In the data rows, zero lies at 4.5, halfway between 4 and 5.
What is the hidden score of each row? Scores go from 0 to 20, and 10 is about the middle. The score is a weighted sum of the row's numbers plus the product of two more (or one squared), each taken from its middle value.
Array([5, 0, 5, 6, 2, 4, 4, 5, 3, 5, 5, 4, 4, 6, 7, 4, 7, 7, 9, 5]) >> 5
Array([6, 1, 7, 8, 4, 4, 1, 5, 4, 7, 7, 3, 3, 7, 3, 4, 7, 4, 6, 4]) >> 13
Array([7, 5, 4, 5, 4, 5, 5, 4, 5, 6, 6, 3, 8, 5, 5, 5, 4, 6, 5, 4]) >> 10
Array([2, 1, 5, 5, 4, 5, 5, 1, 4, 5, 3, 7, 7, 6, 8, 4, 4, 5, 3, 5]) >> 10
Array([5, 6, 4, 3, 6, 8, 6, 4, 6, 4, 5, 4, 4, 6, 6, 4, 6, 5, 4, 6]) >> 12
Array([3, 5, 3, 3, 4, 3, 2, 7, 3, 4, 7, 2, 2, 6, 2, 4, 5, 3, 4, 7]) >> 4
Array([4, 4, 5, 4, 6, 3, 4, 5, 3, 8, 4, 1, 5, 3, 0, 3, 3, 3, 2, 7]) >> 7
Array([3, 7, 6, 5, 5, 6, 3, 4, 4, 1, 6, 4, 4, 5, 5, 4, 6, 4, 3, 5]) >> 9
Array([5, 5, 4, 4, 2, 4, 5, 5, 5, 4, 3, 6, 4, 5, 5, 6, 4, 1, 5, 5]) >> 13
Array([2, 3, 5, 4, 6, 9, 5, 5, 6, 5, 6, 3, 2, 1, 3, 5, 6, 4, 5, 5]) >> 5
Array([1, 4, 3, 1, 8, 0, 5, 0, 3, 6, 2, 4, 2, 5, 5, 2, 0, 3, 4, 5]) >> 7
Array([6, 6, 7, 7, 3, 5, 6, 5, 5, 2, 3, 5, 6, 7, 7, 4, 3, 4, 1, 3]) >> 4
Array([3, 3, 4, 6, 6, 5, 3, 3, 5, 7, 6, 5, 2, 4, 3, 5, 5, 3, 5, 3]) >> 5
Array([5, 5, 6, 4, 4, 4, 3, 5, 4, 3, 4, 5, 7, 6, 5, 4, 6, 6, 5, 3]) >> 7
Array([8, 5, 4, 4, 5, 5, 5, 8, 5, 5, 2, 7, 5, 2, 5, 6, 2, 8, 5, 4]) >> 4
Array([4, 7, 3, 5, 5, 5, 5, 5, 7, 4, 5, 7, 5, 3, 4, 5, 5, 5, 4, 6]) >> 13
Array([2, 7, 4, 7, 7, 4, 4, 2, 5, 5, 8, 6, 5, 3, 3, 6, 5, 6, 4, 4]) >> 10
Array([4, 4, 5, 5, 6, 4, 4, 4, 5, 4, 6, 5, 5, 6, 3, 4, 5, 5, 4, 5]) >> 12
Array([5, 1, 6, 6, 5, 5, 6, 7, 7, 5, 5, 7, 6, 3, 4, 6, 7, 6, 6, 3]) >> 3
Array([2, 3, 5, 5, 2, 6, 5, 5, 5, 2, 6, 5, 4, 1, 4, 7, 4, 5, 4, 6]) >> 13
Array([4, 5, 3, 2, 6, 7, 3, 5, 9, 8, 5, 6, 6, 6, 3, 4, 7, 9, 2, 6]) >> 10
Array([5, 4, 3, 6, 4, 5, 4, 6, 4, 6, 2, 6, 5, 4, 3, 8, 4, 0, 3, 7]) >> 14
Array([5, 4, 5, 4, 8, 5, 3, 9, 5, 5, 4, 6, 8, 5, 1, 5, 6, 7, 2, 4]) >> 11
Array([5, 3, 6, 7, 6, 3, 4, 5, 4, 6, 4, 2, 0, 5, 4, 3, 6, 3, 6, 5]) >> 13
Array([5, 5, 2, 4, 2, 3, 3, 1, 4, 1, 6, 4, 6, 3, 5, 5, 5, 6, 7, 4]) >> 10
Array([3, 5, 6, 6, 5, 6, 5, 6, 4, 4, 3, 5, 3, 4, 6, 3, 5, 5, 5, 5]) >> 8
Array([4, 7, 3, 4, 5, 3, 9, 0, 4, 2, 2, 1, 3, 3, 9, 3, 5, 4, 6, 3]) >> 11
Array([6, 6, 6, 4, 3, 5, 5, 6, 5, 4, 6, 5, 4, 4, 2, 7, 4, 6, 2, 7]) >> 17
Array([8, 6, 6, 9, 3, 2, 3, 5, 1, 5, 5, 6, 4, 3, 0, 5, 2, 4, 2, 3]) >> 9
Array([9, 6, 5, 3, 4, 5, 5, 8, 3, 2, 4, 4, 5, 4, 3, 5, 5, 5, 4, 4]) >> 7
Array([2, 6, 5, 5, 5, 5, 5, 3, 4, 2, 5, 4, 3, 3, 5, 2, 6, 2, 4, 6]) >> 11
Array([3, 6, 5, 4, 3, 8, 4, 5, 6, 1, 2, 4, 5, 4, 2, 7, 4, 2, 4, 1]) >> 6
Array([4, 5, 4, 7, 3, 5, 2, 3, 2, 3, 6, 4, 6, 5, 5, 4, 3, 1, 2, 5]) >> 8
Array([4, 4, 6, 5, 5, 6, 4, 5, 4, 5, 6, 5, 3, 3, 4, 5, 6, 4, 6, 3]) >> 7
Array([5, 4, 5, 5, 1, 6, 4, 5, 3, 5, 5, 6, 4, 6, 6, 4, 7, 6, 7, 3]) >> 9
Array([6, 7, 3, 4, 5, 5, 5, 6, 5, 4, 6, 7, 5, 3, 3, 5, 5, 5, 4, 6]) >> 14
Array([4, 8, 3, 4, 5, 5, 5, 5, 4, 4, 5, 6, 5, 3, 5, 5, 1, 5, 1, 4]) >> 12
Array([3, 3, 5, 6, 3, 5, 4, 5, 5, 9, 4, 5, 5, 6, 4, 5, 7, 4, 4, 6]) >> 12
Array([2, 4, 6, 4, 3, 5, 3, 5, 6, 3, 4, 3, 5, 4, 4, 4, 5, 5, 5, 4]) >> 7
Array([7, 5, 1, 5, 3, 4, 6, 4, 2, 5, 6, 6, 4, 4, 5, 6, 4, 4, 6, 6]) >> 13
Array([5, 7, 3, 4, 4, 4, 4, 5, 6, 4, 5, 5, 5, 4, 3, 5, 2, 7, 2, 7]) >> 16
Array([6, 3, 3, 3, 8, 4, 5, 6, 4, 7, 6, 4, 7, 5, 2, 4, 7, 6, 7, 7]) >> 15
Array([0, 8, 1, 3, 7, 3, 6, 3, 4, 7, 6, 4, 3, 1, 3, 3, 6, 4, 5, 7]) >> 12
Array([3, 6, 5, 5, 5, 3, 6, 5, 7, 5, 7, 3, 9, 7, 5, 3, 5, 6, 6, 1]) >> 9
Array([6, 6, 5, 5, 4, 4, 6, 5, 2, 5, 4, 3, 5, 3, 2, 5, 4, 5, 4, 5]) >> 12
Array([6, 8, 4, 3, 6, 5, 8, 3, 5, 3, 5, 4, 4, 4, 6, 3, 3, 7, 4, 4]) >> 16
Array([5, 7, 2, 8, 6, 5, 6, 0, 2, 2, 2, 3, 3, 3, 5, 4, 6, 6, 2, 6]) >> 13
Array([3, 3, 8, 4, 5, 4, 3, 6, 6, 6, 3, 4, 2, 7, 3, 5, 4, 2, 4, 7]) >> 5
Array([5, 5, 3, 4, 4, 4, 4, 4, 3, 4, 6, 3, 6, 4, 4, 5, 5, 5, 4, 3]) >> 8
Array([4, 5, 5, 7, 3, 6, 4, 1, 4, 3, 4, 6, 5, 5, 6, 4, 3, 5, 4, 3]) >> 10
Array([2, 3, 5, 4, 3, 5, 3, 4, 6, 4, 4, 3, 5, 3, 3, 4, 5, 5, 5, 4]) >> 8
Array([6, 4, 7, 6, 2, 2, 3, 6, 6, 3, 5, 5, 7, 5, 5, 5, 2, 5, 6, 3]) >> 1
Array([5, 6, 3, 4, 3, 5, 6, 3, 5, 3, 6, 5, 4, 4, 7, 4, 4, 6, 5, 3]) >> 9
Array([3, 4, 6, 3, 6, 6, 5, 6, 6, 7, 1, 5, 7, 6, 5, 5, 2, 2, 5, 2]) >> 10
Array([4, 3, 5, 5, 0, 6, 3, 5, 4, 3, 4, 5, 3, 4, 5, 5, 5, 6, 5, 6]) >> 6
Array([4, 3, 5, 3, 5, 4, 6, 2, 4, 4, 4, 4, 6, 3, 7, 4, 4, 5, 4, 3]) >> 9
Array([4, 3, 4, 2, 5, 4, 4, 5, 5, 4, 5, 3, 6, 4, 4, 5, 5, 4, 3, 5]) >> 9
Array([6, 3, 6, 8, 8, 7, 1, 2, 2, 2, 2, 6, 5, 4, 3, 6, 4, 2, 2, 5]) >> 10
Array([2, 3, 5, 2, 6, 4, 3, 4, 3, 6, 4, 5, 2, 5, 4, 2, 3, 4, 5, 6]) >> 7
Array([4, 5, 5, 4, 4, 4, 5, 5, 4, 5, 5, 5, 4, 3, 4, 5, 4, 6, 4, 5]) >> 11
Array([7, 6, 6, 4, 1, 3, 4, 5, 3, 5, 2, 3, 4, 3, 4, 8, 2, 2, 5, 5]) >> 8
Array([5, 9, 7, 6, 0, 7, 1, 4, 6, 3, 6, 2, 3, 4, 5, 3, 4, 6, 0, 6]) >> 3
Array([6, 6, 3, 3, 7, 2, 7, 3, 7, 8, 4, 6, 1, 3, 7, 3, 1, 7, 7, 5]) >> 15
Array([4, 4, 5, 5, 5, 5, 4, 5, 5, 5, 3, 6, 6, 4, 5, 5, 3, 5, 4, 5]) >> 10
Array([3, 3, 4, 2, 4, 4, 4, 4, 3, 4, 4, 5, 2, 4, 5, 3, 4, 4, 5, 4]) >> 7
Array([2, 5, 5, 4, 5, 5, 4, 6, 6, 4, 5, 2, 5, 4, 4, 3, 5, 7, 7, 3]) >> 8
Array([6, 5, 3, 4, 4, 4, 4, 4, 4, 4, 5, 6, 4, 3, 6, 3, 4, 6, 4, 5]) >> 8
Array([5, 6, 3, 3, 7, 4, 3, 3, 6, 4, 6, 4, 8, 8, 6, 3, 6, 7, 4, 3]) >> 11
Array([4, 5, 5, 3, 2, 3, 5, 4, 6, 4, 3, 4, 5, 5, 6, 5, 3, 6, 4, 5]) >> 10
Array([7, 4, 4, 7, 6, 4, 7, 7, 8, 5, 3, 7, 9, 5, 3, 7, 4, 6, 2, 4]) >> 6
Array([4, 5, 4, 4, 7, 4, 5, 4, 4, 6, 5, 5, 3, 4, 6, 2, 4, 6, 5, 5]) >> 11
Array([6, 3, 5, 6, 6, 5, 5, 8, 4, 6, 3, 5, 2, 7, 1, 4, 7, 2, 5, 7]) >> 16
Array([3, 9, 3, 3, 6, 1, 7, 6, 3, 5, 3, 5, 4, 0, 2, 4, 5, 5, 4, 5]) >> 16
Array([4, 3, 1, 3, 2, 8, 9, 5, 4, 7, 1, 3, 4, 4, 9, 4, 5, 5, 6, 6]) >> 11
Array([4, 4, 4, 4, 4, 4, 4, 2, 4, 5, 4, 4, 8, 6, 7, 4, 4, 5, 4, 5]) >> 10
Array([3, 5, 4, 5, 7, 4, 4, 4, 5, 4, 5, 5, 5, 5, 3, 4, 4, 3, 5, 5]) >> 14
Array([3, 2, 7, 2, 3, 5, 6, 7, 9, 7, 6, 4, 7, 6, 3, 7, 2, 4, 5, 5]) >> 11
Array([6, 3, 4, 5, 4, 5, 5, 5, 3, 6, 3, 4, 3, 6, 4, 4, 6, 4, 7, 5]) >> 15
Array([4, 4, 6, 8, 6, 6, 4, 4, 2, 3, 8, 4, 2, 4, 3, 6, 7, 1, 8, 3]) >> 9
Array([6, 5, 3, 5, 2, 3, 5, 4, 4, 4, 8, 2, 6, 6, 5, 4, 4, 5, 4, 4]) >> 8
Array([3, 2, 3, 4, 4, 4, 3, 5, 4, 6, 4, 4, 6, 4, 2, 5, 4, 3, 4, 5]) >> 9
Array([5, 5, 3, 2, 5, 5, 5, 3, 4, 5, 2, 4, 5, 6, 3, 4, 4, 3, 4, 4]) >> 12
Array([7, 7, 6, 4, 4, 7, 4, 8, 8, 4, 5, 4, 3, 4, 1, 6, 5, 4, 4, 5]) >> 11
Array([4, 6, 4, 4, 5, 6, 5, 4, 6, 5, 4, 3, 5, 7, 4, 4, 6, 6, 3, 5]) >> 10
Array([5, 5, 5, 4, 6, 7, 5, 4, 4, 5, 6, 3, 4, 5, 2, 4, 7, 6, 2, 5]) >> 6
Array([5, 3, 5, 4, 6, 3, 6, 5, 6, 8, 6, 3, 5, 6, 3, 3, 7, 5, 6, 5]) >> 13
Array([4, 5, 4, 6, 7, 2, 8, 3, 6, 6, 3, 5, 5, 3, 7, 4, 5, 3, 3, 4]) >> 11
Array([3, 3, 4, 5, 4, 5, 7, 4, 4, 6, 4, 3, 6, 7, 7, 3, 7, 6, 6, 2]) >> 9
Array([4, 4, 6, 4, 4, 2, 4, 6, 5, 3, 5, 4, 4, 4, 6, 5, 2, 5, 7, 3]) >> 7
Array([9, 4, 7, 8, 1, 3, 4, 6, 2, 4, 5, 4, 5, 7, 3, 3, 3, 8, 6, 0]) >> 2
Array([3, 6, 5, 5, 5, 0, 5, 2, 3, 4, 2, 4, 5, 2, 7, 6, 2, 2, 4, 5]) >> 11
Array([4, 5, 4, 4, 3, 6, 5, 6, 6, 1, 5, 6, 4, 4, 5, 5, 6, 6, 7, 3]) >> 7
Array([5, 4, 3, 5, 3, 4, 5, 3, 4, 6, 5, 6, 6, 6, 7, 7, 5, 2, 5, 6]) >> 13
Array([2, 4, 6, 6, 5, 4, 2, 5, 4, 5, 4, 4, 7, 5, 2, 4, 7, 5, 4, 4]) >> 9
Array([7, 4, 6, 8, 5, 6, 3, 3, 6, 3, 6, 5, 7, 4, 5, 6, 4, 5, 3, 2]) >> 6
Array([4, 3, 4, 5, 3, 5, 6, 6, 1, 6, 3, 5, 6, 4, 2, 7, 5, 9, 5, 4]) >> 12
Array([6, 5, 2, 0, 0, 7, 5, 4, 4, 5, 5, 5, 4, 7, 7, 4, 1, 6, 3, 8]) >> 12
Array([4, 5, 7, 4, 6, 8, 5, 3, 4, 2, 0, 4, 4, 2, 5, 6, 4, 3, 6, 0]) >> 7
Array([5, 5, 4, 7, 4, 3, 6, 2, 4, 2, 5, 2, 8, 5, 6, 3, 4, 4, 2, 6]) >> 7
Array([2, 4, 6, 6, 7, 3, 3, 4, 7, 5, 4, 6, 4, 5, 5, 3, 3, 5, 5, 3]) >> 11
Array([7, 4, 4, 5, 3, 4, 3, 5, 3, 7, 4, 5, 5, 4, 3, 6, 5, 3, 2, 6]) >> 9
Array([5, 3, 5, 4, 5, 4, 4, 4, 6, 6, 4, 5, 3, 4, 7, 4, 4, 4, 6, 4]) >> 11
Array([4, 5, 4, 3, 3, 5, 7, 6, 4, 5, 4, 4, 5, 3, 4, 5, 4, 4, 5, 4]) >> 10
Array([5, 4, 4, 8, 6, 5, 4, 5, 2, 4, 6, 6, 4, 4, 3, 4, 4, 4, 3, 4]) >> 9
Array([5, 4, 5, 6, 6, 3, 3, 3, 5, 6, 5, 2, 3, 4, 5, 3, 5, 4, 4, 4]) >> 11
Array([4, 4, 4, 6, 6, 6, 4, 5, 5, 6, 6, 6, 2, 4, 2, 3, 6, 5, 5, 4]) >> 12
Array([5, 5, 1, 4, 5, 5, 6, 0, 8, 5, 5, 4, 6, 4, 9, 6, 4, 3, 3, 8]) >> 15
Array([4, 9, 2, 5, 7, 7, 8, 4, 7, 3, 3, 2, 2, 2, 7, 1, 7, 6, 3, 6]) >> 12
Array([3, 0, 4, 1, 3, 4, 4, 5, 6, 5, 3, 3, 7, 3, 3, 7, 4, 4, 8, 2]) >> 8
Array([4, 4, 3, 3, 8, 7, 5, 3, 5, 1, 3, 5, 4, 3, 8, 3, 3, 8, 5, 5]) >> 11
Array([5, 5, 2, 3, 6, 6, 7, 4, 6, 6, 6, 4, 3, 5, 7, 4, 4, 4, 3, 5]) >> 9
Array([3, 6, 5, 4, 6, 4, 5, 4, 4, 3, 4, 5, 4, 4, 4, 3, 4, 4, 4, 4]) >> 12
Array([8, 4, 4, 5, 3, 4, 2, 5, 4, 6, 8, 4, 6, 5, 2, 7, 4, 5, 5, 7]) >> 11
Array([6, 5, 1, 2, 4, 3, 5, 2, 4, 8, 6, 4, 6, 4, 5, 4, 6, 5, 3, 8]) >> 13
Array([6, 4, 4, 5, 4, 4, 6, 7, 5, 6, 2, 8, 5, 4, 4, 8, 5, 3, 3, 8]) >> 13
Array([3, 2, 6, 4, 2, 5, 4, 3, 4, 3, 3, 3, 4, 6, 5, 5, 4, 4, 4, 5]) >> 6
Array([4, 4, 5, 4, 4, 6, 4, 5, 2, 6, 4, 6, 4, 8, 2, 5, 5, 5, 3, 5]) >> 3
Array([4, 5, 4, 2, 3, 7, 6, 5, 7, 4, 3, 3, 6, 6, 3, 6, 4, 4, 4, 4]) >> 10
Array([5, 6, 3, 3, 3, 7, 5, 3, 7, 0, 6, 6, 6, 6, 7, 3, 6, 8, 5, 3]) >> 6
Array([5, 4, 6, 5, 4, 5, 5, 7, 7, 6, 4, 5, 8, 4, 3, 7, 3, 5, 3, 4]) >> 9
Array([5, 1, 3, 5, 0, 4, 4, 3, 4, 6, 8, 4, 9, 7, 5, 7, 9, 5, 9, 2]) >> 13
Array([8, 2, 3, 7, 3, 7, 1, 3, 3, 3, 5, 5, 4, 5, 3, 5, 5, 5, 7, 5]) >> 16
Array([2, 5, 5, 4, 5, 5, 3, 6, 5, 3, 4, 6, 5, 7, 6, 4, 6, 5, 4, 4]) >> 8
Array([8, 6, 3, 6, 5, 4, 5, 4, 1, 2, 4, 4, 4, 4, 4, 4, 3, 5, 4, 3]) >> 9
Array([3, 5, 3, 4, 3, 3, 5, 5, 2, 3, 6, 3, 4, 3, 4, 3, 7, 3, 7, 3]) >> 9
Array([5, 4, 2, 4, 5, 2, 4, 3, 4, 5, 7, 5, 3, 4, 5, 5, 4, 5, 5, 5]) >> 11
Array([7, 6, 3, 6, 6, 4, 3, 5, 4, 5, 5, 7, 7, 5, 5, 5, 6, 6, 3, 4]) >> 10
Array([5, 6, 4, 5, 5, 3, 5, 6, 5, 5, 4, 6, 5, 3, 4, 4, 5, 4, 2, 5]) >> 10
Array([3, 2, 8, 5, 6, 8, 4, 8, 6, 2, 3, 7, 8, 7, 3, 8, 3, 3, 4, 2]) >> 10
Array([6, 3, 5, 3, 4, 6, 4, 6, 3, 4, 6, 5, 5, 4, 4, 6, 3, 5, 7, 2]) >> 8
Array([4, 5, 6, 3, 4, 2, 2, 6, 5, 0, 3, 5, 5, 4, 5, 5, 4, 7, 6, 3]) >> 6
Array([6, 3, 5, 4, 1, 5, 3, 4, 4, 3, 8, 6, 7, 8, 6, 5, 3, 5, 5, 3]) >> 7
Array([3, 5, 1, 1, 5, 4, 4, 2, 7, 7, 2, 3, 7, 4, 4, 7, 4, 2, 2, 4]) >> 5
Array([5, 4, 7, 4, 6, 6, 5, 6, 6, 6, 4, 5, 4, 6, 6, 4, 3, 4, 6, 6]) >> 11
Array([5, 3, 5, 4, 6, 5, 6, 4, 4, 6, 3, 5, 6, 5, 5, 4, 5, 7, 6, 2]) >> 9
Array([3, 5, 4, 4, 7, 3, 5, 2, 4, 4, 5, 5, 2, 5, 5, 3, 4, 4, 3, 5]) >> 10
Array([3, 2, 5, 4, 4, 5, 4, 4, 4, 3, 3, 3, 4, 8, 8, 4, 6, 4, 6, 4]) >> 7
Array([5, 3, 4, 7, 8, 4, 2, 4, 4, 5, 6, 4, 2, 6, 6, 2, 4, 9, 4, 4]) >> 7
Array([7, 5, 3, 4, 5, 5, 7, 4, 3, 5, 5, 6, 4, 7, 7, 5, 5, 3, 5, 5]) >> 12
Array([5, 4, 5, 6, 4, 5, 4, 3, 4, 2, 6, 2, 4, 8, 5, 3, 6, 3, 6, 2]) >> 10
Array([7, 4, 5, 4, 3, 4, 5, 5, 3, 7, 4, 6, 3, 2, 3, 7, 4, 4, 4, 6]) >> 9
Array([4, 6, 3, 4, 3, 6, 5, 5, 7, 4, 3, 4, 5, 6, 3, 5, 4, 2, 4, 3]) >> 14
Array([4, 1, 6, 6, 5, 3, 5, 3, 3, 5, 7, 3, 4, 6, 7, 4, 7, 3, 7, 3]) >> 7
Array([5, 5, 1, 3, 3, 1, 6, 4, 4, 4, 7, 4, 4, 3, 3, 4, 7, 6, 6, 5]) >> 13
Array([6, 3, 5, 9, 7, 5, 5, 4, 1, 4, 5, 8, 4, 7, 4, 8, 6, 0, 6, 2]) >> 11
Array([7, 5, 5, 7, 6, 6, 6, 6, 4, 6, 6, 6, 4, 4, 4, 4, 5, 6, 4, 6]) >> 10
Array([5, 4, 6, 5, 6, 6, 4, 8, 5, 7, 6, 5, 4, 7, 4, 5, 3, 3, 4, 6]) >> 8
Array([6, 6, 3, 6, 4, 5, 5, 0, 1, 0, 7, 5, 3, 6, 6, 1, 6, 5, 2, 3]) >> 10
Array([9, 3, 4, 9, 6, 4, 3, 2, 1, 8, 4, 7, 1, 9, 9, 5, 2, 2, 1, 8]) >> 10
Array([2, 4, 4, 3, 5, 3, 5, 4, 3, 6, 3, 6, 4, 4, 6, 4, 5, 4, 5, 4]) >> 9
Array([1, 6, 6, 7, 6, 3, 5, 7, 6, 7, 5, 6, 5, 3, 5, 5, 4, 5, 4, 6]) >> 10
Array([2, 5, 8, 3, 2, 5, 6, 6, 7, 5, 4, 2, 6, 5, 4, 3, 5, 5, 5, 4]) >> 8
Array([2, 5, 3, 4, 6, 4, 5, 3, 6, 4, 4, 4, 5, 4, 7, 2, 7, 6, 5, 3]) >> 10
Array([5, 0, 5, 6, 3, 5, 3, 5, 4, 4, 5, 4, 6, 5, 4, 6, 6, 4, 8, 4]) >> 9
Array([7, 3, 4, 6, 1, 6, 3, 4, 4, 4, 6, 2, 6, 7, 6, 4, 6, 3, 8, 4]) >> 17
Array([3, 4, 4, 3, 5, 5, 6, 5, 5, 4, 7, 5, 4, 1, 5, 3, 5, 6, 9, 3]) >> 9
Array([5, 3, 5, 7, 7, 4, 3, 7, 2, 3, 3, 5, 3, 2, 2, 3, 5, 3, 3, 6]) >> 8
Array([5, 4, 6, 5, 5, 5, 4, 6, 5, 8, 6, 5, 4, 4, 4, 4, 5, 3, 5, 5]) >> 11
Array([6, 4, 4, 4, 5, 6, 3, 4, 3, 2, 5, 5, 4, 5, 5, 4, 5, 4, 6, 4]) >> 10
Array([5, 4, 4, 4, 4, 7, 3, 5, 6, 4, 6, 5, 4, 8, 3, 3, 7, 5, 3, 5]) >> 10
Array([8, 7, 3, 6, 5, 3, 3, 3, 4, 5, 7, 5, 6, 5, 5, 5, 0, 7, 0, 7]) >> 14
Array([4, 3, 3, 4, 3, 3, 5, 4, 5, 6, 5, 3, 4, 4, 6, 2, 4, 5, 5, 6]) >> 10
Array([4, 3, 5, 7, 6, 5, 4, 5, 2, 4, 6, 4, 3, 4, 3, 3, 5, 4, 5, 4]) >> 9
Array([5, 8, 4, 3, 3, 5, 9, 3, 5, 5, 0, 2, 7, 5, 2, 5, 3, 3, 3, 5]) >> 16
Array([4, 5, 5, 4, 4, 4, 5, 7, 7, 6, 3, 4, 5, 3, 4, 4, 8, 5, 5, 6]) >> 11
Array([6, 4, 3, 6, 4, 3, 5, 5, 6, 6, 5, 6, 5, 3, 3, 6, 5, 5, 3, 6]) >> 12
Array([2, 8, 4, 2, 5, 5, 4, 4, 6, 6, 1, 4, 2, 2, 5, 3, 4, 5, 5, 5]) >> 11
Array([6, 4, 4, 2, 2, 6, 5, 6, 4, 4, 4, 6, 6, 4, 3, 7, 6, 4, 4, 4]) >> 9
Array([4, 4, 5, 0, 2, 5, 6, 7, 5, 5, 4, 5, 5, 5, 3, 6, 6, 4, 5, 5]) >> 11
Array([2, 7, 5, 4, 7, 4, 6, 5, 5, 5, 4, 5, 5, 3, 5, 4, 5, 6, 3, 4]) >> 12
Array([4, 4, 4, 5, 6, 3, 5, 1, 4, 3, 6, 4, 8, 5, 5, 3, 2, 4, 3, 4]) >> 14
Array([3, 3, 4, 3, 5, 4, 5, 5, 4, 5, 4, 6, 4, 3, 6, 5, 3, 4, 5, 5]) >> 10
Array([5, 0, 5, 6, 4, 6, 2, 3, 3, 1, 5, 2, 6, 5, 4, 2, 3, 6, 7, 3]) >> 4
Array([7, 5, 4, 6, 4, 5, 7, 4, 3, 5, 8, 7, 3, 6, 7, 5, 5, 5, 7, 6]) >> 12
Array([7, 4, 7, 5, 1, 6, 4, 5, 5, 4, 5, 5, 6, 4, 5, 4, 4, 6, 3, 4]) >> 3
Array([5, 9, 4, 4, 3, 6, 5, 4, 7, 2, 3, 3, 5, 2, 6, 5, 5, 3, 4, 5]) >> 11
Array([3, 5, 4, 4, 5, 6, 5, 3, 5, 4, 5, 2, 5, 6, 4, 4, 6, 5, 2, 6]) >> 8
Array([7, 4, 5, 6, 7, 3, 7, 3, 3, 6, 5, 3, 5, 8, 7, 3, 4, 5, 5, 4]) >> 11
Array([5, 5, 9, 8, 2, 5, 4, 9, 7, 5, 3, 1, 5, 5, 3, 6, 5, 4, 2, 4]) >> 4
Array([4, 3, 6, 7, 4, 3, 3, 4, 1, 2, 6, 5, 5, 5, 5, 5, 4, 0, 5, 5]) >> 8
Array([4, 3, 3, 4, 2, 5, 3, 2, 5, 7, 6, 4, 7, 7, 6, 5, 5, 5, 7, 5]) >> 14
Array([4, 5, 4, 3, 4, 2, 4, 6, 6, 6, 4, 3, 4, 4, 3, 4, 7, 6, 6, 7]) >> 13
Array([5, 7, 5, 2, 2, 5, 4, 7, 5, 4, 3, 3, 3, 4, 5, 5, 4, 8, 4, 5]) >> 7
Array([6, 6, 4, 4, 6, 3, 2, 4, 6, 4, 6, 6, 4, 4, 3, 5, 5, 7, 2, 6]) >> 12
Array([5, 4, 4, 4, 5, 4, 4, 2, 4, 4, 6, 5, 4, 5, 7, 4, 2, 5, 3, 3]) >> 7
Array([2, 6, 3, 6, 7, 2, 6, 5, 5, 6, 5, 7, 5, 3, 6, 4, 3, 6, 3, 6]) >> 14
Array([3, 8, 3, 4, 9, 3, 7, 4, 6, 5, 4, 7, 5, 2, 4, 4, 3, 6, 1, 4]) >> 19
Array([4, 3, 5, 6, 8, 5, 4, 4, 1, 2, 3, 7, 5, 5, 4, 6, 4, 2, 5, 2]) >> 11
Array([5, 6, 3, 5, 3, 3, 6, 5, 5, 6, 5, 7, 6, 4, 5, 6, 4, 3, 3, 5]) >> 12
Array([1, 3, 8, 4, 5, 2, 4, 4, 8, 1, 5, 4, 8, 3, 3, 3, 6, 7, 5, 0]) >> 6
Array([3, 5, 3, 5, 5, 4, 7, 5, 4, 6, 3, 4, 5, 2, 6, 4, 6, 5, 5, 4]) >> 10
Array([0, 8, 6, 2, 3, 4, 8, 5, 7, 6, 4, 2, 7, 3, 5, 3, 6, 5, 2, 4]) >> 9
Array([3, 6, 4, 6, 4, 7, 3, 6, 3, 3, 1, 5, 4, 4, 3, 5, 7, 4, 3, 3]) >> 9
Array([4, 3, 7, 2, 4, 5, 6, 5, 6, 3, 5, 4, 7, 5, 5, 6, 6, 4, 7, 2]) >> 9
Array([5, 3, 5, 6, 3, 5, 2, 7, 4, 6, 4, 5, 3, 7, 3, 5, 5, 4, 4, 5]) >> 9
Array([5, 1, 7, 5, 4, 5, 4, 8, 6, 6, 2, 2, 6, 6, 3, 5, 6, 2, 6, 4]) >> 12
Array([4, 5, 6, 5, 3, 6, 5, 6, 4, 3, 5, 3, 3, 4, 5, 4, 5, 1, 6, 4]) >> 8
Array([4, 6, 1, 2, 6, 7, 5, 1, 3, 4, 1, 4, 5, 6, 6, 3, 7, 4, 2, 5]) >> 11
Array([3, 7, 4, 5, 8, 3, 6, 3, 6, 3, 1, 3, 3, 1, 4, 3, 3, 3, 1, 5]) >> 12
Array([5, 6, 3, 6, 4, 5, 3, 4, 3, 6, 6, 5, 5, 2, 6, 5, 4, 7, 6, 6]) >> 10
